500 stands for zero in the data rows.
Some points, each followed by its number:
449|325|392|517|495|685|404|399|505|494|418|517|399|661|330|601|616|559|504|583|390|492|411|521|375|469|463|356|684|411|512|593|421 0
565|510|483|613|664|299|363|576|500|546|547|483|470|289|318|443|551|489|543|322|580|633|637|483|446|612|712|534|486|448|699|473|456 1
639|538|482|485|807|459|459|431|452|465|615|799|546|488|414|352|483|532|558|443|699|724|439|335|586|402|545|500|447|468|575|540|412 2
483|296|584|652|180|509|428|385|589|373|458|234|444|317|652|534|542|511|326|478|893|468|881|641|627|631|522|177|426|382|577|146|471 3
469|537|440|739|242|565|555|669|603|361|548|223|623|390|570|481|323|443|593|733|486|602|648|504|446|762|484|507|307|453|628|537|794 4
374|379|555|580|385|529|455|424|460|336|576|401|425|529|597|460|327|376|754|478|676|472|604|541|353|516|320|577|374|538|674|351|510 5
738|454|639|298|398|289|828|622|269|706|51|718|744|868|542|389|329|510|654|889|357|703|489|312|808|485|537|657|541|607|523|549|605 6
453|514|550|490|706|467|404|388|420|582|444|669|589|654|568|319|541|393|400|361|434|434|551|427|571|438|654|617|582|467|434|599|384 7
507|550|379|481|467|503|405|429|470|398|470|409|558|446|413|579|702|516|397|469|459|476|474|530|551|638|567|586|658|548|554|626|509 8
569|442|547|544|555|404|449|524|495|564|528|487|731|473|425|536|580|446|463|356|504|562|639|300|528|570|598|558|491|373|699|428|524 9
429|587|456|487|456|524|592|532|389|469|288|296|306|559|458|435|476|438|590|503|546|490|307|700|430|598|486|406|726|734|467|515|529 10
523|639|454|528|375|489|418|477|593|448|469|324|437|565|590|463|563|473|525|615|460|359|307|769|369|582|396|414|437|547|424|537|573 11
380|645|612|524|521|399|564|344|392|407|443|396|668|473|648|279|440|509|475|610|482|498|531|453|550|435|628|421|386|351|502|660|592 12
597|591|304|399|505|453|417|595|496|352|745|499|327|535|542|476|632|566|691|693|467|527|293|580|338|532|589|540|483|577|412|610|542 13
464|596|517|607|653|405|282|407|447|654|487|603|813|397|296|523|546|341|384|246|547|612|509|315|471|690|401|588|354|435|915|556|569 14
554|456|539|624|503|671|317|410|359|389|553|536|632|391|430|648|368|537|237|454|609|552|765|332|696|639|521|651|428|513|750|587|566 15
529|592|555|492|611|377|533|438|494|711|502|670|479|438|435|550|465|469|555|451|275|412|519|545|402|341|513|574|359|423|597|346|392 16
424|525|348|560|539|421|474|564|570|410|685|303|410|399|525|547|450|443|600|405|435|627|343|673|321|705|434|499|418|578|610|560|490 17
507|442|607|620|557|445|393|493|597|599|323|708|531|498|385|495|427|446|371|204|332|521|652|480|615|438|381|480|585|458|443|519|426 18
533|508|657|645|749|436|407|424|482|864|281|977|784|353|61|685|446|406|185|316|307|545|799|251|540|262|342|607|465|357|786|546|337 19
594|576|407|277|555|539|681|400|384|451|458|387|280|501|516|260|675|588|510|547|642|497|291|738|554|530|651|430|766|554|345|468|373 20
503|649|539|440|228|633|416|488|636|605|302|473|815|560|689|532|463|394|355|358|448|252|524|547|666|341|544|501|701|535|380|667|315 21
708|646|596|455|740|471|392|385|358|557|338|881|518|520|491|327|499|488|359|632|498|537|590|386|599|433|657|571|569|603|516|819|662 22
630|608|537|418|586|588|463|453|403|391|350|610|490|611|483|482|519|623|289|661|458|419|528|479|572|422|618|470|640|562|414|650|600 23
566|591|453|497|717|306|777|608|278|505|243|620|539|710|255|395|480|586|624|807|150|630|525|578|555|437|880|821|594|373|505|612|679 24
463|525|492|376|514|561|562|454|538|528|505|546|445|569|577|528|598|548|463|468|539|393|424|570|557|358|492|369|672|536|298|488|379 25
506|585|598|424|554|520|431|494|597|597|402|486|433|422|485|422|601|487|356|506|538|420|439|674|446|534|538|459|496|572|394|537|441 26
416|628|432|384|395|546|295|339|586|567|231|416|529|510|415|481|595|493|467|490|450|317|276|764|361|659|338|495|623|662|680|696|583 27
649|437|530|596|628|205|499|672|430|596|605|665|646|454|291|698|444|457|610|573|394|730|652|299|505|496|589|655|261|404|722|456|492 28
623|636|519|515|665|511|584|442|566|543|481|673|315|369|483|551|520|676|424|667|560|411|734|512|490|286|599|307|465|587|341|463|408 29
533|455|533|452|456|432|588|472|484|570|398|415|256|432|467|416|580|518|482|465|614|431|406|750|436|584|512|411|441|600|234|359|541 30
291|507|570|639|341|627|267|445|444|535|483|529|659|636|539|359|304|169|452|349|546|419|522|445|403|590|341|589|345|500|478|448|679 31
512|478|645|614|587|361|633|540|574|688|548|546|682|375|546|572|520|428|443|308|375|583|567|302|444|568|478|521|422|379|554|504|339 32
569|450|576|513|614|336|647|514|473|632|406|613|648|434|380|663|420|430|503|301|463|566|432|448|548|357|382|459|419|388|557|419|231 33
664|536|385|407|575|778|646|494|431|300|514|574|326|669|542|445|524|753|403|794|587|514|369|497|567|296|561|365|800|565|256|523|517 34
552|578|561|463|616|429|547|571|294|465|569|463|477|589|445|440|454|386|574|670|531|600|503|350|558|449|586|511|351|400|602|704|658 35
584|690|503|482|582|469|436|391|433|498|338|506|724|418|546|321|417|492|414|393|382|475|417|473|566|544|562|579|542|511|611|723|638 36
436|162|298|475|310|347|383|445|458|500|632|556|663|187|279|761|680|643|589|332|697|655|363|429|429|927|230|698|351|343|851|279|456 37
634|569|512|748|689|161|522|897|633|446|681|334|575|232|140|555|474|420|653|622|410|960|445|531|150|750|523|680|172|280|884|495|450 38
517|475|596|565|605|427|436|468|576|639|580|450|841|448|375|457|552|434|354|133|634|555|823|273|590|555|690|558|532|351|963|339|526 39
522|451|419|473|360|575|546|528|496|457|461|375|314|551|552|549|589|574|497|576|507|525|473|644|553|555|475|522|555|599|354|554|540 40
539|602|541|582|513|665|435|608|632|465|612|458|398|431|442|635|534|534|440|595|604|630|683|586|549|573|647|450|478|624|368|448|520 41
397|532|477|719|524|536|548|383|425|374|604|293|504|443|534|441|328|420|500|366|678|600|511|403|414|504|421|542|428|537|746|533|395 42
566|584|402|501|511|330|928|774|473|280|450|201|471|665|622|318|401|686|708|640|413|766|140|615|659|434|580|461|595|531|356|599|507 43
600|555|475|440|504|452|548|551|495|582|572|577|529|493|518|595|499|467|528|555|402|579|452|418|496|506|502|516|438|560|534|551|570 44
423|442|468|500|537|627|584|221|377|372|577|449|358|687|539|512|572|615|400|585|672|479|540|528|696|343|661|350|576|492|297|489|351 45
665|468|449|518|660|292|482|678|611|478|536|518|372|313|469|516|356|404|784|234|440|507|369|767|168|630|407|791|622|701|643|428|194 46
438|558|629|180|529|784|506|259|511|436|595|580|227|958|772|397|688|436|334|608|899|263|378|568|578|301|440|350|736|670|212|261|438 47
532|548|425|520|703|271|546|480|626|652|703|548|588|295|375|558|654|591|535|453|243|566|434|474|368|447|493|578|570|360|633|578|393 48
688|535|506|468|612|557|521|562|680|527|569|522|248|434|557|469|535|490|604|631|534|516|523|631|528|419|567|366|652|625|302|442|287 49
356|486|400|146|96|645|449|237|544|379|92|494|241|755|999|492|136|455|271|579|675|125|347|838|534|452|338|141|418|777|0|398|916 50
452|420|506|593|423|380|685|482|466|558|414|358|440|439|447|480|396|507|604|496|567|578|450|612|488|516|360|405|394|434|520|361|584 51
380|616|484|318|558|414|578|458|413|698|479|363|510|508|527|565|549|335|671|226|383|442|464|569|375|580|557|514|471|587|334|612|384 52
495|527|612|527|483|551|559|550|536|488|597|571|557|489|533|552|390|525|509|547|440|454|726|379|567|386|540|511|547|503|428|531|497 53
394|305|396|292|632|377|370|369|613|577|483|741|613|430|398|484|481|525|630|216|512|555|477|551|521|441|475|671|646|451|739|462|318 54
488|564|643|195|617|456|685|628|651|627|612|603|442|407|621|721|488|478|535|455|490|502|413|493|485|428|442|314|358|571|334|338|285 55
552|511|461|388|422|453|682|576|552|640|593|419|433|391|457|561|455|484|703|637|488|567|394|527|352|530|532|492|367|515|389|405|617 56
396|337|579|449|535|347|358|558|503|622|513|668|611|591|331|656|550|490|460|331|211|555|660|409|530|697|420|603|485|512|667|466|670 57
601|373|672|518|423|564|427|847|486|533|240|765|608|591|377|574|240|351|566|455|342|450|898|425|509|309|691|586|403|377|542|405|475 58
550|533|352|346|441|526|551|487|487|494|404|446|429|545|491|446|640|537|572|600|511|487|247|665|460|627|513|522|657|626|442|543|537 59
730|455|542|639|315|391|81|584|682|396|369|587|670|276|550|658|470|503|481|524|308|542|837|576|568|778|510|519|353|611|852|577|511 60
588|624|648|500|589|534|682|460|410|558|442|522|451|442|789|408|483|556|303|399|784|444|356|565|799|277|535|208|467|619|204|432|250 61
479|491|538|525|466|453|236|628|579|516|601|585|622|394|448|633|417|365|550|335|369|601|657|414|411|707|488|689|363|526|769|646|580 62
343|823|316|734|674|313|317|266|283|384|765|504|506|193|342|370|624|718|263|706|609|225|0|543|136|294|418|322|379|404|722|608|532 63
546|407|641|540|684|271|651|512|474|703|374|588|711|190|287|573|424|484|672|303|376|645|676|230|470|670|462|667|399|496|939|578|458 64
438|511|534|590|642|490|566|494|472|524|577|439|553|493|460|339|533|433|551|511|590|583|518|444|510|501|590|570|416|400|600|482|388 65
292|317|533|514|303|392|622|519|486|640|399|307|458|658|527|395|462|381|549|339|519|469|515|540|537|523|422|538|520|385|301|287|641 66
519|536|475|544|527|452|579|548|516|474|569|332|423|465|639|362|478|522|538|502|592|506|425|522|540|474|591|406|517|410|362|457|559 67
614|463|598|417|390|502|442|481|563|655|367|726|733|472|513|606|458|602|405|572|346|334|603|271|586|461|618|494|343|381|544|661|455 68
572|427|448|283|556|523|556|566|476|417|522|616|428|649|606|476|553|500|588|479|678|565|365|537|677|371|552|381|738|578|370|394|360 69
539|494|522|588|554|515|449|504|474|514|553|606|662|480|395|522|601|528|449|485|443|471|480|319|499|449|439|554|569|440|552|577|544 70
446|472|558|649|540|500|606|391|358|571|464|499|686|561|395|469|497|478|546|629|441|501|529|478|365|423|443|622|361|379|701|486|430 71
401|496|616|638|525|226|703|628|457|548|650|275|502|397|491|425|573|532|551|414|335|602|589|484|518|561|630|500|661|381|429|494|394 72
449|687|391|308|382|744|589|410|665|603|337|415|447|746|545|486|811|473|356|595|580|408|267|622|551|393|464|210|718|625|58|476|338 73
345|570|631|501|666|501|516|539|559|476|626|428|396|457|366|732|484|486|441|191|437|454|692|455|378|498|347|439|436|501|616|316|522 74
633|536|429|443|748|557|480|527|563|595|471|599|236|457|421|513|608|577|457|518|311|410|497|669|532|359|606|394|833|679|327|625|294 75
740|408|297|322|458|707|447|609|431|145|637|707|309|501|633|838|428|748|302|652|426|682|352|384|818|489|197|491|607|725|236|680|582 76
512|475|499|595|524|264|763|583|452|606|566|288|415|373|402|540|474|453|583|432|362|620|485|565|385|478|494|389|305|457|370|376|552 77
514|531|487|505|432|562|583|451|463|572|451|531|533|567|422|579|497|524|481|663|547|539|477|444|529|472|548|420|453|570|485|476|562 78
485|411|563|556|497|569|462|499|506|443|506|519|550|545|514|493|453|484|494|438|459|540|591|443|563|502|459|536|541|480|524|558|444 79
445|519|450|533|437|452|443|519|552|440|629|356|432|440|513|511|518|520|622|553|494|334|524|581|307|551|573|513|470|455|497|457|515 80
524|423|658|522|649|396|554|549|485|749|432|712|631|504|454|482|373|393|385|311|466|570|753|238|696|425|632|502|383|375|549|457|478 81
517|465|432|506|323|817|406|235|638|477|402|413|390|569|639|490|667|644|279|665|576|242|495|662|482|599|490|259|517|625|149|524|716 82
651|558|402|518|382|614|631|450|542|415|693|438|375|534|611|558|467|608|589|804|532|481|371|574|475|437|523|406|406|569|347|511|502 83
590|454|510|553|414|436|268|579|616|475|391|543|584|325|483|576|488|473|500|450|422|496|707|546|527|686|468|503|419|564|695|566|555 84
548|420|490|608|431|380|598|615|298|323|557|388|657|397|353|540|470|662|537|679|550|541|504|365|446|681|469|642|436|403|793|686|719 85
566|462|386|397|549|599|370|410|598|361|655|554|256|537|468|649|741|686|392|658|596|439|518|506|476|439|520|438|611|547|486|456|431 86
95|158|529|864|81|575|676|716|367|206|422|43|650|472|718|243|0|290|691|103|163|578|728|569|797|663|397|834|666|408|524|551|596 87
595|489|561|493|260|607|591|576|594|405|505|355|489|535|676|500|447|508|553|670|602|433|438|577|566|455|465|347|459|512|275|409|522 88
363|510|759|609|391|571|484|311|512|522|503|482|627|430|564|539|317|369|425|396|546|398|708|292|542|405|535|492|264|431|689|493|410 89
370|498|550|432|432|393|594|350|469|616|420|378|557|593|657|429|505|466|463|458|482|340|402|485|510|417|495|370|460|413|476|401|547 90
461|532|380|615|429|402|469|544|498|444|629|363|582|281|430|662|537|593|463|390|360|557|461|504|450|615|473|576|471|495|667|595|539 91
378|536|479|492|455|447|469|384|582|660|560|459|499|425|479|483|627|476|484|413|478|369|500|548|453|534|487|403|481|587|357|404|569 92
531|479|432|388|638|474|432|535|612|473|618|598|439|475|403|598|549|580|581|520|385|582|532|485|493|526|580|516|583|589|529|562|486 93
529|425|576|380|425|439|682|534|364|591|291|580|597|686|507|447|448|517|585|634|495|563|471|398|623|439|521|559|487|549|500|512|556 94
416|466|527|454|567|465|504|275|457|578|419|679|506|642|484|384|523|504|329|349|559|417|447|465|476|342|539|411|434|320|380|315|451 95
497|560|471|519|462|613|501|520|543|473|429|489|446|540|515|474|468|546|402|595|529|463|564|555|550|424|559|433|589|511|449|527|490 96
474|507|496|419|560|460|389|489|530|474|600|472|333|523|550|449|578|492|474|553|527|461|491|576|451|582|550|477|507|511|363|488|613 97
500|580|367|176|539|546|483|334|542|496|399|545|206|588|718|447|780|671|341|651|722|406|219|724|566|330|386|117|809|698|116|405|361 98
272|422|303|675|438|576|437|420|578|463|421|711|800|465|279|771|496|771|255|236|310|487|411|303|535|224|132|590|659|471|802|396|545 99
355|459|519|627|606|534|713|583|540|653|566|455|645|244|334|466|499|394|658|406|869|452|542|518|357|328|400|545|401|336|583|249|274 100
728|641|301|170|548|659|395|434|452|381|480|632|364|816|577|381|961|571|440|827|562|400|0|520|533|332|626|351|997|690|275|663|507 101
496|467|468|649|450|387|520|421|492|371|242|494|629|495|563|368|512|778|403|614|373|631|331|638|642|582|426|506|475|470|447|575|645 102
423|376|631|590|558|527|473|557|485|611|618|657|694|448|400|612|367|383|468|331|453|643|808|277|621|480|550|702|310|400|604|459|529 103
632|522|508|480|640|570|466|427|584|549|639|620|603|456|543|443|515|545|384|537|666|480|552|357|615|376|682|510|471|374|560|444|340 104
470|460|592|564|397|170|654|678|483|570|470|508|690|496|503|598|537|513|746|418|353|517|451|434|421|520|535|609|347|441|400|310|526 105
538|469|619|795|693|420|530|569|473|508|574|646|587|494|315|491|280|512|463|321|394|791|665|172|589|540|555|623|335|380|745|581|541 106
523|337|661|633|694|129|430|573|492|668|411|677|525|333|271|493|315|446|483|292|254|605|767|350|464|648|633|617|275|283|733|576|679 107
543|574|483|468|603|681|487|375|550|466|420|496|419|516|510|361|647|565|418|511|538|309|549|544|485|373|567|442|683|539|330|589|368 108
464|514|588|262|144|403|431|325|397|493|372|417|371|567|589|531|533|533|517|613|678|288|487|693|567|557|423|406|364|704|255|604|790 109
652|460|531|394|546|599|465|504|547|523|363|668|436|528|547|468|400|573|442|520|450|481|609|481|609|455|540|493|515|518|542|572|478 110
566|519|446|568|326|468|587|534|411|448|530|500|617|554|434|646|448|551|623|600|458|575|376|449|412|503|346|591|377|611|614|479|587 111
266|442|319|620|446|598|365|311|577|376|295|809|911|483|297|791|459|752|144|170|284|416|415|300|563|267|32|553|658|588|862|451|568 112
506|536|541|494|595|525|420|469|462|498|505|593|598|500|401|488|575|546|413|477|458|413|515|346|573|392|455|542|595|461|527|614|528 113
557|603|421|557|316|462|405|577|407|253|583|348|335|477|575|493|417|572|568|622|594|472|372|562|374|629|466|456|258|614|447|523|724 114
Which five points above are nearest to each new point by angle? Their numbers follow each, nearest first.
479|447|533|552|481|543|454|443|502|463|507|458|496|502|498|498|449|467|602|498|586|499|568|505|440|509|386|551|406|513|628|436|536 5 42 31 89 71
471|592|448|408|486|705|389|338|495|448|438|597|476|712|540|308|469|400|500|563|740|392|366|526|522|385|451|664|603|536|590|648|433 47 101 108 27 7
655|396|362|542|715|424|485|633|379|453|597|654|315|592|423|312|352|461|658|495|570|680|324|490|389|541|560|672|344|424|508|431|397 2 46 38 65 13
507|349|456|637|238|414|483|542|445|523|601|340|687|449|616|594|411|437|611|589|403|555|436|387|341|870|366|606|289|540|684|564|603 4 111 85 62 91
425|398|519|570|393|595|580|558|485|374|476|348|505|561|619|457|406|459|537|409|415|489|557|499|632|489|481|575|599|464|437|502|507 87 79 66 88 43
549|434|533|518|500|550|589|554|425|557|471|526|562|324|467|588|383|498|499|414|430|519|483|450|543|574|415|571|454|542|498|603|512 64 32 103 91 106
502|459|630|650|654|349|595|504|557|670|587|513|657|385|461|610|532|470|343|321|324|589|657|300|543|517|473|520|481|383|535|462|392 32 81 9 19 103
688|542|410|489|346|676|695|480|562|334|702|373|236|513|631|595|458|703|640|993|533|430|299|601|443|397|515|347|414|587|295|511|540 83 88 34 13 40
538|644|476|478|251|824|706|447|583|316|421|287|340|524|806|356|414|692|470|880|681|248|603|732|585|386|685|307|730|659|219|576|564 96 88 82 34 83
470|543|411|529|748|231|551|510|619|590|695|534|567|333|345|451|584|537|592|430|328|500|448|505|373|497|526|566|567|413|604|561|402 48 1 38 93 72
467|627|427|575|435|512|436|505|538|418|512|420|499|451|477|373|427|549|501|584|657|466|495|591|431|523|511|519|448|519|503|554|611 114 4 11 80 63
751|604|445|405|418|607|558|480|678|463|545|448|661|294|669|692|472|694|322|676|341|478|364|357|628|658|470|440|746|620|692|768|634 76 8 44 36 91
414|554|526|354|425|543|552|485|445|526|462|340|448|640|569|439|439|360|565|592|626|445|561|549|512|517|626|578|529|544|438|533|578 109 50 10 47 66
598|588|536|290|534|626|290|491|593|649|441|699|591|597|524|535|596|398|271|539|406|370|523|397|509|441|518|529|526|470|565|578|486 68 113 110 22 7
486|524|353|594|491|618|435|621|598|338|761|427|275|419|503|640|488|593|567|467|499|559|528|584|386|582|445|451|480|549|499|454|523 17 41 80 114 13
670|626|473|393|539|393|601|558|507|633|655|683|647|550|523|624|446|456|586|588|309|596|375|318|455|455|519|543|410|500|615|586|611 44 28 111 48 35
459|574|574|548|507|523|541|419|429|514|397|517|463|534|510|495|497|484|392|586|417|429|568|458|512|406|528|471|491|485|436|521|578 23 12 96 22 29
360|473|432|472|649|607|564|251|399|432|586|525|298|708|550|465|567|643|376|600|648|425|539|491|588|262|619|300|587|430|286|470|423 45 47 34 25 98
423|494|530|708|467|514|556|482|431|473|548|395|588|485|539|463|447|444|527|504|384|466|653|466|522|583|460|598|542|438|558|577|549 87 4 79 85 71
416|575|493|580|972|574|542|273|620|764|633|774|612|448|372|375|476|367|503|256|552|367|670|354|205|278|498|398|618|381|883|439|298 19 16 39 54 100
427|342|541|655|332|501|395|463|559|456|450|314|502|390|564|581|462|504|412|471|713|493|773|526|552|577|504|372|430|383|556|300|472 3 89 5 4 15
454|460|514|437|514|483|483|442|430|465|633|327|364|558|530|469|523|386|565|387|593|415|541|517|344|463|538|565|305|466|518|250|441 5 80 74 100 66
460|410|579|555|265|193|375|483|405|622|357|653|807|310|255|481|546|539|447|537|315|436|605|381|430|683|446|686|236|333|659|615|758 107 57 14 64 85
319|479|568|611|388|636|290|456|531|490|524|552|562|612|506|382|371|235|438|319|527|469|559|459|422|611|355|608|358|468|486|412|666 31 5 89 62 66
559|405|495|260|607|522|577|494|520|399|529|681|417|645|580|510|450|529|559|456|682|559|411|490|693|409|509|416|687|585|385|412|375 69 25 47 98 34
442|650|580|439|435|297|375|382|333|655|246|725|697|474|384|473|422|388|462|370|514|377|373|488|361|441|347|444|172|576|557|511|605 14 31 19 16 36
504|455|580|615|507|436|525|555|525|559|512|504|622|441|440|486|509|529|487|465|431|516|594|453|515|443|518|574|466|340|468|449|448 32 103 81 9 107
435|448|594|635|458|472|532|467|502|612|418|375|638|452|485|481|446|391|507|350|434|474|550|495|495|610|485|565|420|394|605|512|452 32 89 64 87 14
277|230|551|335|518|721|522|436|619|599|748|493|216|710|748|522|512|524|649|274|549|515|485|409|709|392|283|554|477|587|99|134|365 47 25 69 66 55
487|487|453|609|480|383|271|517|427|517|399|647|509|416|302|574|490|508|431|384|421|535|479|527|438|568|354|532|348|547|576|513|540 14 84 57 62 107
380|495|534|877|430|504|622|465|415|407|507|220|680|419|505|440|402|398|581|456|271|421|740|489|508|655|461|681|662|461|641|650|552 87 4 72 91 79
360|514|521|425|552|488|384|349|519|576|451|531|339|621|508|443|583|505|408|437|443|325|507|559|480|469|596|347|726|514|414|623|445 108 25 75 98 73
528|511|650|580|656|510|563|561|493|560|404|560|451|589|474|464|352|380|451|410|396|563|571|508|511|370|516|457|525|485|475|532|430 18 81 58 19 33
497|454|420|485|382|555|590|564|371|314|523|509|567|575|465|582|379|469|483|507|593|716|426|370|486|436|340|521|328|515|531|370|744 111 114 85 4 51
457|525|460|389|438|526|472|474|429|537|509|480|464|559|498|485|471|451|609|499|617|387|383|550|353|497|390|546|398|521|504|456|486 5 11 109 114 80
452|476|494|654|517|578|412|588|516|320|520|460|464|497|551|590|352|514|541|354|470|635|550|549|494|620|431|485|508|508|716|474|416 42 17 79 62 5
512|231|547|492|540|330|700|548|422|576|442|453|689|623|446|365|521|349|817|239|181|571|332|614|477|454|484|693|532|317|474|433|339 105 33 72 66 52
572|405|537|513|495|492|548|453|499|466|625|530|626|480|455|546|539|501|510|514|579|533|455|398|458|560|409|604|447|443|579|402|536 37 9 111 85 70
738|589|385|282|571|659|459|455|429|378|430|591|394|765|522|402|837|572|414|754|584|490|4|537|583|399|593|481|882|678|348|649|571 101 34 59 98 20
548|469|575|593|511|332|422|524|496|539|459|535|654|421|436|486|387|473|431|329|311|534|506|390|509|547|512|587|327|434|529|621|618 107 106 62 14 64
465|514|523|497|581|491|498|489|529|524|539|511|427|496|461|523|491|509|486|407|470|463|568|505|465|464|461|481|445|523|489|429|511 74 16 92 55 18
579|409|409|414|487|506|464|492|483|439|559|503|435|626|477|439|530|582|557|662|519|476|287|520|445|551|489|504|478|444|454|482|604 13 59 101 83 114
479|588|440|422|459|626|526|481|538|590|436|467|485|606|526|461|638|491|426|585|536|479|383|597|507|418|490|384|630|577|261|459|448 73 98 25 101 47
463|693|408|619|540|420|347|358|410|418|614|517|583|289|440|529|577|624|354|564|569|370|273|535|292|432|433|388|379|448|574|560|525 63 91 114 11 48
507|435|486|414|474|384|695|572|419|599|570|500|556|522|517|468|538|503|636|574|378|508|508|468|521|498|611|608|467|456|387|415|496 105 56 24 94 72
583|514|575|471|201|788|474|510|643|534|499|580|627|304|615|641|446|519|407|755|645|479|725|348|550|717|417|474|319|593|600|587|685 4 15 60 84 68
360|471|446|599|350|526|407|550|459|403|647|472|584|442|403|582|477|551|340|504|354|516|704|308|555|573|493|640|571|435|695|553|821 15 85 91 57 62
472|579|435|665|262|549|570|770|582|282|530|258|739|363|623|384|235|417|637|687|572|656|570|498|538|768|482|537|347|533|575|581|816 4 114 85 87 111
575|467|552|489|311|601|577|555|564|440|471|386|457|534|639|481|464|510|522|666|633|429|456|573|572|519|510|383|504|516|324|395|546 88 83 50 82 40
580|546|444|582|379|602|432|469|595|601|352|601|786|421|442|588|459|620|439|601|354|487|482|434|479|565|283|570|359|443|658|639|473 68 112 99 60 19
394|493|547|520|527|508|504|432|481|511|544|383|414|444|654|377|569|465|458|349|480|376|645|544|507|484|558|588|512|437|305|478|374 108 7 52 72 92
473|543|531|374|547|482|539|542|529|557|531|553|443|476|522|557|482|457|539|498|475|503|440|497|517|473|469|415|448|537|465|446|444 55 56 49 25 16
644|724|243|333|507|427|319|572|526|287|877|586|234|572|610|526|755|639|810|814|372|523|128|620|244|507|577|611|447|675|338|700|525 13 83 101 59 97
474|603|454|545|365|733|533|563|618|475|421|502|383|566|566|521|440|580|385|698|577|460|578|635|619|393|536|321|655|533|371|478|436 96 34 73 88 82
452|557|447|800|235|653|499|651|573|247|554|284|734|436|566|478|269|414|623|692|491|618|688|404|436|764|427|547|268|443|699|580|821 4 85 114 87 111
492|518|561|599|456|513|522|562|483|291|584|357|390|422|533|617|318|520|547|634|564|652|734|468|625|564|532|468|460|660|598|607|797 4 114 41 85 15
563|434|687|502|532|542|468|692|504|574|326|694|563|592|428|562|301|446|501|449|355|443|730|424|553|291|609|524|464|399|477|452|528 58 81 53 18 103
374|438|467|538|567|623|486|578|583|387|576|444|401|590|500|409|423|431|639|354|552|584|489|583|480|567|416|596|613|576|508|424|464 5 46 87 17 42
609|465|469|353|541|426|463|475|477|656|443|598|468|388|516|505|531|482|501|429|409|452|316|635|495|572|478|502|496|535|589|640|461 27 59 46 26 54
621|566|460|529|229|578|665|331|252|680|320|350|668|557|579|466|449|375|356|989|629|403|414|386|487|515|426|456|315|395|546|585|679 78 94 6 12 71
550|531|618|512|410|528|560|468|474|438|590|583|612|585|646|505|488|533|544|588|601|483|423|305|513|392|312|469|261|504|375|506|418 88 83 111 61 89
455|437|583|510|547|427|521|454|520|535|607|396|437|371|624|420|547|518|459|353|431|439|713|510|532|451|544|597|484|456|377|453|359 72 32 53 7 92
485|440|608|540|449|470|510|507|548|580|413|502|467|491|537|489|394|449|506|404|548|510|604|469|506|482|432|470|337|496|491|407|543 89 81 51 66 31
449|605|536|386|540|563|538|314|478|533|392|619|480|629|647|351|484|542|443|562|657|340|339|421|506|314|441|322|563|529|414|510|451 47 98 25 61 73
556|437|660|565|537|548|508|740|493|521|313|655|525|556|431|540|309|441|500|443|317|483|762|389|567|370|639|533|474|451|450|480|481 58 81 53 103 18
515|647|488|359|568|520|521|522|591|430|538|457|641|515|571|542|444|490|374|474|530|577|350|360|575|510|545|516|593|487|662|756|424 36 113 8 21 104
443|595|651|583|472|608|615|615|565|487|638|535|559|527|613|544|289|487|527|533|484|437|841|327|572|301|594|554|517|514|449|592|504 53 89 58 103 79
436|591|409|533|519|613|420|296|432|476|433|583|466|434|508|599|438|533|286|358|500|391|355|470|373|410|386|482|414|534|530|522|504 112 63 99 95 27
549|462|382|564|135|422|497|606|504|348|650|389|578|480|412|666|393|557|708|575|455|599|375|459|379|641|218|637|258|617|703|438|602 111 4 114 37 85
480|178|634|709|664|198|630|680|441|689|710|568|875|409|440|530|433|363|686|127|396|719|664|181|608|442|685|768|474|171|884|394|322 9 103 32 64 106
493|656|531|477|619|447|506|512|588|464|483|473|622|486|526|518|446|473|431|467|437|562|399|346|514|473|509|496|556|471|615|735|453 36 113 70 14 48
467|410|413|503|458|574|425|500|413|345|577|485|346|650|539|564|542|589|354|547|593|484|560|516|636|497|606|414|522|463|372|397|531 45 86 34 47 96
594|605|443|464|552|473|736|680|520|367|462|265|384|567|612|365|440|585|685|589|523|655|284|583|586|459|507|439|594|526|399|513|506 43 67 20 10 59
475|363|539|611|354|540|412|425|567|391|528|341|513|380|588|561|494|480|388|509|746|502|837|525|591|560|535|353|409|415|572|315|512 3 89 15 41 5
486|571|588|360|458|603|554|478|575|481|367|531|492|644|648|374|485|468|523|604|690|402|445|596|597|406|591|367|567|521|333|414|482 47 73 98 25 50
424|727|462|324|335|760|515|407|575|687|262|380|532|720|521|384|738|530|359|661|711|388|256|674|586|506|571|284|714|621|148|509|458 73 98 25 82 101
518|589|477|510|396|625|617|457|482|520|516|543|463|581|480|633|509|542|511|802|587|528|482|426|523|444|595|371|491|619|438|484|604 78 83 34 96 88
576|432|536|441|727|569|339|511|623|412|660|770|334|581|489|495|450|474|444|511|664|559|595|433|544|497|596|500|540|477|459|428|549 2 104 86 93 110
586|475|433|501|643|440|703|564|526|543|585|499|330|566|522|335|530|491|690|526|505|760|289|526|499|577|605|464|545|485|252|503|492 43 67 20 13 56
454|480|569|574|555|400|542|475|540|616|528|495|601|411|478|560|499|503|430|374|452|570|588|370|500|519|498|518|497|407|532|464|423 32 9 81 39 103
493|506|450|556|488|375|312|475|474|535|417|634|505|433|370|547|516|518|438|379|398|537|474|519|448|559|348|530|384|530|604|554|544 14 57 62 84 112
563|432|547|488|447|355|717|588|441|637|505|393|586|451|491|515|560|455|559|512|356|688|622|437|658|665|665|581|468|406|406|580|471 72 105 32 77 28
545|550|502|457|692|436|716|518|391|546|367|552|527|582|395|349|545|487|582|627|399|601|451|495|509|434|657|571|592|469|466|554|570 24 6 94 22 43
522|512|518|543|470|641|414|444|438|399|537|492|554|453|485|575|458|516|370|515|574|513|611|428|614|540|509|532|472|484|645|576|522 15 89 79 60 39
409|331|558|495|145|478|759|597|390|569|365|493|838|552|563|619|484|507|539|549|612|542|618|260|606|565|361|601|542|465|573|406|507 94 6 111 105 87
498|613|627|358|526|571|442|495|642|631|400|461|413|414|484|397|593|514|358|514|550|377|492|761|407|564|578|374|466|599|262|525|440 26 30 73 82 108
652|557|431|463|591|523|484|544|567|485|579|435|496|411|571|443|537|556|443|597|516|514|464|532|597|484|603|611|575|476|496|622|436 104 49 75 13 20
